In the data rows, zero lies at 4.5, halfway between 4 and 5.
Some points, each followed by its number:
[7 7 5 3 2 2 2 4 4 4 3 0 4 9 9 7 7 6 8 5 4 4 6 5 4 3 4 3 0 1 4 7] 0
[4 5 5 6 7 4 5 5 6 6 4 4 5 6 5 3 5 8 8 6 4 4 6 7 5 4 5 7 7 6 5 7] 1
[8 6 7 4 3 3 3 4 5 6 5 4 5 9 8 7 9 7 7 6 4 5 5 4 4 4 5 2 0 2 5 9] 2
[8 7 7 3 3 3 2 2 4 6 4 3 5 9 9 9 9 8 8 5 4 5 6 5 3 4 4 3 0 0 5 7] 3
[8 7 6 4 3 2 2 3 5 5 4 3 4 7 9 8 8 9 9 6 4 3 4 3 4 4 4 3 3 2 5 7] 4
[2 3 3 4 0 0 4 5 2 0 1 5 4 0 1 4 7 6 5 6 6 3 0 6 8 7 4 5 8 9 5 0] 5
[4 2 2 4 5 4 3 3 4 2 2 3 2 1 2 3 4 3 2 3 5 5 5 5 4 3 3 4 5 4 1 2] 6
[6 8 7 4 3 3 4 4 6 7 6 5 6 9 9 8 7 6 5 5 4 4 3 2 3 5 5 4 1 2 5 6] 7
[6 6 6 5 4 3 4 5 5 4 2 2 5 7 7 5 5 8 8 7 3 3 5 5 6 4 4 4 4 4 5 6] 8
[3 5 5 4 5 6 6 5 5 6 6 5 5 4 4 4 5 6 6 5 4 4 4 4 4 5 5 5 5 6 5 5] 9
[2 2 3 3 1 0 4 4 1 0 0 5 4 1 0 5 6 4 3 5 7 4 2 4 9 7 3 4 7 8 4 2] 10
[5 4 3 2 3 4 3 4 5 7 6 5 5 6 7 7 5 2 0 2 4 4 2 2 2 4 4 3 1 0 4 5] 11
[4 5 6 7 6 6 6 6 6 5 5 5 5 5 4 3 5 7 9 7 4 4 6 7 5 5 6 7 7 6 6 5] 12
[3 3 3 4 5 5 6 5 4 2 3 5 4 2 2 3 4 2 0 4 5 3 3 4 5 4 4 5 6 6 3 2] 13
[5 5 6 5 5 5 4 5 6 5 3 3 5 5 5 4 5 8 8 6 4 4 6 6 6 4 5 6 6 5 5 6] 14
[4 4 5 6 5 6 5 5 5 4 4 5 5 3 3 2 5 7 8 5 5 5 5 7 7 5 7 7 8 8 6 5] 15
[5 5 5 5 4 4 3 4 6 5 4 3 4 5 6 6 5 5 5 5 4 4 4 4 4 4 4 3 4 3 3 5] 16
[5 3 2 3 4 4 4 3 1 2 3 4 3 3 3 4 5 4 3 5 5 5 5 4 3 3 2 4 5 5 4 2] 17
[5 6 5 4 4 4 4 3 5 6 6 5 4 5 5 5 3 4 2 3 4 5 3 2 2 4 4 3 1 1 3 4] 18
[6 5 4 3 3 3 0 4 4 5 4 1 3 6 8 7 7 7 7 5 3 3 4 3 3 2 4 3 0 1 2 7] 19
[6 7 7 7 5 5 4 5 5 5 3 4 5 7 5 2 4 9 9 7 5 6 7 9 7 7 7 8 7 6 6 7] 20
[1 4 3 3 5 6 7 6 5 6 9 9 6 2 0 2 4 3 4 3 5 3 2 3 5 6 6 5 8 9 5 4] 21
[7 8 7 5 4 3 3 3 5 5 2 1 5 9 9 9 6 7 5 4 3 6 9 6 6 5 5 4 4 3 7 9] 22
[4 4 3 4 4 4 5 4 4 4 5 5 4 2 3 4 5 4 4 4 4 4 4 4 3 4 5 4 4 5 5 4] 23
[5 6 5 5 5 4 4 4 5 5 5 5 4 3 3 4 5 5 5 5 4 4 4 5 5 4 5 5 5 4 4 4] 24
[7 5 4 2 4 3 3 3 6 6 6 4 5 8 9 9 6 5 4 4 4 4 3 2 2 4 4 2 0 1 4 6] 25
[5 7 7 8 5 5 5 6 5 4 4 5 5 3 0 2 4 6 7 6 5 4 4 5 7 7 6 6 9 9 6 4] 26
[5 4 3 3 4 4 3 4 5 5 5 4 5 6 8 7 5 3 2 3 4 4 3 0 2 4 4 4 3 2 2 5] 27
[7 5 5 4 4 3 2 3 4 4 4 4 4 5 5 5 5 4 4 4 4 4 4 4 3 3 3 4 3 1 2 4] 28
[5 4 4 3 4 5 4 4 5 6 8 7 6 6 6 6 4 0 0 2 5 5 3 2 2 4 5 4 2 1 4 4] 29
[4 3 4 3 5 5 5 4 3 4 5 4 4 5 7 5 3 2 3 3 5 6 5 3 2 3 3 2 2 3 4 4] 30
[3 4 5 5 3 4 7 6 4 1 4 6 5 3 1 4 6 3 3 5 6 4 0 5 8 6 5 4 7 7 4 0] 31
[4 5 5 7 6 6 6 6 6 6 4 4 5 7 5 4 5 8 9 7 4 4 8 6 5 4 5 6 7 8 6 6] 32
[3 4 5 6 6 5 5 5 5 4 4 4 4 3 2 2 5 7 8 6 5 5 5 7 7 5 6 7 8 6 5 4] 33
[4 5 6 6 6 6 6 6 7 4 4 4 5 3 2 3 4 7 7 6 5 5 6 7 6 6 6 8 9 9 8 5] 34
[4 4 3 2 4 5 4 3 4 6 7 6 5 5 7 7 4 0 1 2 5 6 4 3 2 4 5 4 3 1 4 5] 35
[3 5 7 6 5 5 6 6 5 4 3 3 4 4 1 2 4 7 8 8 5 3 4 6 7 6 6 7 9 9 7 4] 36
[5 4 3 4 5 3 3 4 4 4 1 2 3 5 5 4 4 4 4 4 4 4 4 4 3 3 2 4 3 2 4 4] 37
[5 6 6 6 5 4 3 4 5 4 3 3 5 6 5 3 4 7 8 5 5 5 9 7 8 5 6 7 8 7 7 4] 38
[4 5 6 6 5 5 5 6 5 4 3 4 4 4 1 2 4 6 6 6 5 4 4 5 6 6 5 6 7 6 6 4] 39
[7 5 5 5 4 3 3 4 5 4 4 3 4 5 5 5 5 5 6 5 4 3 4 4 4 4 4 4 4 4 3 5] 40
[2 3 5 5 5 4 5 6 6 4 4 5 4 1 0 2 4 5 7 7 5 3 4 6 8 7 6 9 9 9 7 4] 41
[7 7 5 4 1 2 3 2 4 7 5 2 4 9 9 9 8 9 8 5 3 4 4 3 3 4 4 2 1 0 5 8] 42
[2 4 6 7 6 5 6 6 6 4 3 4 4 3 1 2 4 8 9 7 5 4 5 7 7 6 6 9 9 8 6 5] 43
[6 6 5 4 4 4 4 4 6 7 6 5 6 9 7 8 6 4 4 4 4 4 3 3 2 4 5 3 0 1 4 6] 44
[4 3 3 4 4 4 4 4 5 5 5 5 4 3 5 5 4 1 2 3 4 4 3 3 3 3 4 4 2 2 3 4] 45
[5 7 5 3 2 2 2 3 4 5 4 2 4 7 9 9 7 6 7 5 4 4 4 3 2 4 4 1 0 1 5 5] 46
[5 4 4 4 5 5 5 5 5 5 8 6 5 5 5 5 3 1 2 3 5 5 3 3 4 5 5 4 2 3 3 3] 47
[3 4 6 7 7 7 6 7 6 6 5 5 5 5 4 3 5 9 9 7 4 4 6 6 6 5 5 8 9 6 6 5] 48
Which three points above are nearest to each new point? Their numbers follow each, smallest number first.
[3 4 4 4 5 6 5 4 4 4 4 4 4 5 5 4 2 2 1 3 5 6 5 4 3 3 2 3 3 3 3 4] >> 30 45 47
[6 6 6 4 2 2 3 3 4 5 3 2 4 6 9 9 6 7 7 5 4 4 5 3 3 3 4 0 0 0 5 8] >> 0 42 46
[5 5 4 4 4 4 3 4 4 5 5 5 4 4 4 4 4 2 1 2 4 4 3 3 3 4 4 4 3 3 4 4] >> 18 45 47
[0 4 5 5 5 6 7 8 6 5 7 9 6 0 1 3 4 5 5 5 5 3 2 4 6 7 5 8 9 7 5 3] >> 21 39 41
[3 4 5 6 5 5 7 6 5 6 7 9 6 2 0 2 4 5 5 5 5 4 4 5 6 6 6 8 9 7 5 4] >> 21 26 41
[5 4 4 4 4 4 3 4 4 5 5 5 4 4 5 4 4 3 2 3 5 4 4 3 3 4 4 3 3 3 3 4] >> 18 28 45
[2 2 4 6 5 4 5 6 5 2 1 3 3 1 0 0 4 6 7 6 5 3 4 6 8 6 6 9 9 9 6 4] >> 36 41 43
[5 5 5 4 4 4 4 3 4 4 5 5 4 3 4 3 3 3 3 4 5 4 4 3 3 4 4 4 4 5 4 3] >> 23 24 45
[4 4 3 4 5 5 4 3 3 4 5 4 4 5 6 5 3 1 0 3 5 5 5 3 2 4 3 2 2 2 3 4] >> 30 35 45
[2 4 4 4 3 4 5 5 3 2 4 6 4 1 1 3 4 4 3 5 6 4 3 5 7 7 4 4 6 6 4 1] >> 13 23 31
[5 5 5 5 4 4 4 4 4 4 3 3 4 5 4 4 5 7 9 7 4 5 6 7 6 6 5 6 6 6 6 5] >> 14 33 38
[4 4 2 3 4 4 4 4 3 2 2 4 3 2 1 3 5 5 5 5 6 5 4 5 4 3 3 4 6 6 4 4] >> 6 17 23
[3 2 1 3 4 5 4 3 2 2 4 4 2 0 1 4 4 2 0 3 5 5 4 4 4 3 2 4 4 3 1 2] >> 6 13 17
[3 3 0 4 5 6 5 4 3 4 4 5 4 2 2 3 2 0 0 2 4 5 4 2 2 3 2 3 3 2 3 2] >> 6 13 45
[7 7 6 5 4 4 2 4 5 5 2 3 6 9 9 9 7 9 9 5 3 5 8 6 5 4 5 3 3 3 7 9] >> 3 4 22
[5 4 4 4 4 3 3 3 4 4 4 4 4 4 5 4 3 2 2 4 4 4 3 3 3 3 4 3 3 2 3 4] >> 18 28 45
[4 3 1 4 6 6 5 3 4 5 6 5 4 3 3 4 3 1 0 1 5 5 4 3 3 2 4 3 2 2 1 2] >> 30 45 47
[8 7 8 6 5 4 4 4 6 5 4 2 7 9 9 9 5 8 5 5 4 5 8 9 6 5 5 4 2 4 7 8] >> 2 8 22
[6 5 5 4 4 3 3 4 5 5 4 3 4 5 6 6 5 4 5 4 4 4 4 2 3 3 4 1 2 3 4 5] >> 16 28 40
[3 4 5 5 5 5 5 5 5 3 2 3 4 3 2 3 4 6 6 6 5 3 4 6 6 5 5 7 7 7 6 4] >> 33 36 39
[1 3 4 4 5 6 9 6 5 5 9 9 5 0 2 2 4 4 3 3 4 3 1 2 5 6 6 6 7 8 5 2] >> 9 13 21
[8 9 9 6 4 4 4 5 6 6 3 3 6 9 9 9 8 9 9 8 3 5 7 8 6 5 5 4 3 4 7 9] >> 2 8 22
[5 2 1 2 4 4 4 2 2 1 4 4 3 2 3 4 5 3 2 4 6 6 5 4 3 3 3 3 4 4 4 2] >> 6 17 23
[3 2 3 2 3 3 4 5 2 0 3 5 4 0 0 5 6 3 2 4 6 4 3 4 8 6 4 4 5 6 3 1] >> 10 13 31
[3 3 3 4 5 7 9 8 6 6 9 7 6 1 0 2 4 2 1 4 4 3 1 3 5 6 6 7 9 8 5 0] >> 13 21 31
[0 2 3 4 5 5 5 5 4 4 6 6 4 1 0 3 5 5 4 5 5 4 4 4 5 5 5 6 6 7 5 4] >> 9 21 23
[3 4 5 5 6 7 8 7 5 6 9 9 5 4 2 3 5 4 4 5 5 4 2 4 6 7 6 7 5 8 5 3] >> 9 21 39
[4 4 1 3 4 5 4 2 2 2 5 5 3 2 1 4 4 2 2 3 6 6 5 3 3 2 3 2 3 4 4 3] >> 6 17 23
[0 3 4 4 5 7 9 5 5 5 9 9 6 0 1 2 4 3 3 4 5 4 2 3 5 7 6 6 9 6 5 2] >> 13 21 31
[3 4 4 4 6 8 9 9 6 7 9 9 6 2 2 3 4 2 3 2 4 2 0 4 5 7 6 6 6 7 5 1] >> 9 21 47
[7 7 7 6 5 4 4 6 7 6 4 3 6 8 7 4 5 9 9 6 3 3 5 8 6 5 5 4 4 4 5 6] >> 1 8 14
[2 3 2 4 5 5 4 4 3 3 3 3 4 2 4 3 3 3 3 3 5 5 5 4 3 2 3 2 3 3 2 3] >> 6 17 30
[9 8 9 6 5 4 3 4 5 6 4 2 8 9 9 8 8 7 7 5 3 6 9 5 6 5 5 3 1 3 7 9] >> 2 3 22
[7 5 4 3 3 2 1 4 4 3 2 0 3 9 9 7 6 8 7 5 3 4 5 5 3 3 4 1 0 0 5 8] >> 0 19 46
[3 3 4 5 5 6 5 5 5 6 5 6 5 4 3 4 5 7 6 6 4 5 5 5 4 5 6 6 8 6 6 5] >> 9 12 15
[5 5 5 4 4 3 3 4 4 4 3 3 4 6 6 4 5 8 9 6 3 3 5 5 5 4 4 4 3 4 4 6] >> 8 14 40
[5 6 6 5 4 4 4 4 4 4 4 4 5 5 5 4 4 6 9 6 4 5 7 7 6 5 5 5 5 4 5 7] >> 1 8 14
[5 3 3 3 6 7 5 4 3 4 7 6 5 3 3 4 3 0 0 1 6 6 4 3 4 4 4 4 3 4 3 3] >> 29 45 47
[3 4 4 5 6 6 8 8 6 6 7 8 6 3 0 2 4 3 3 4 4 1 2 4 5 6 6 6 7 9 5 2] >> 9 13 21
[2 5 6 5 4 5 6 8 5 4 7 9 5 2 0 2 4 3 3 5 5 4 2 4 6 7 5 5 7 8 6 2] >> 21 31 39
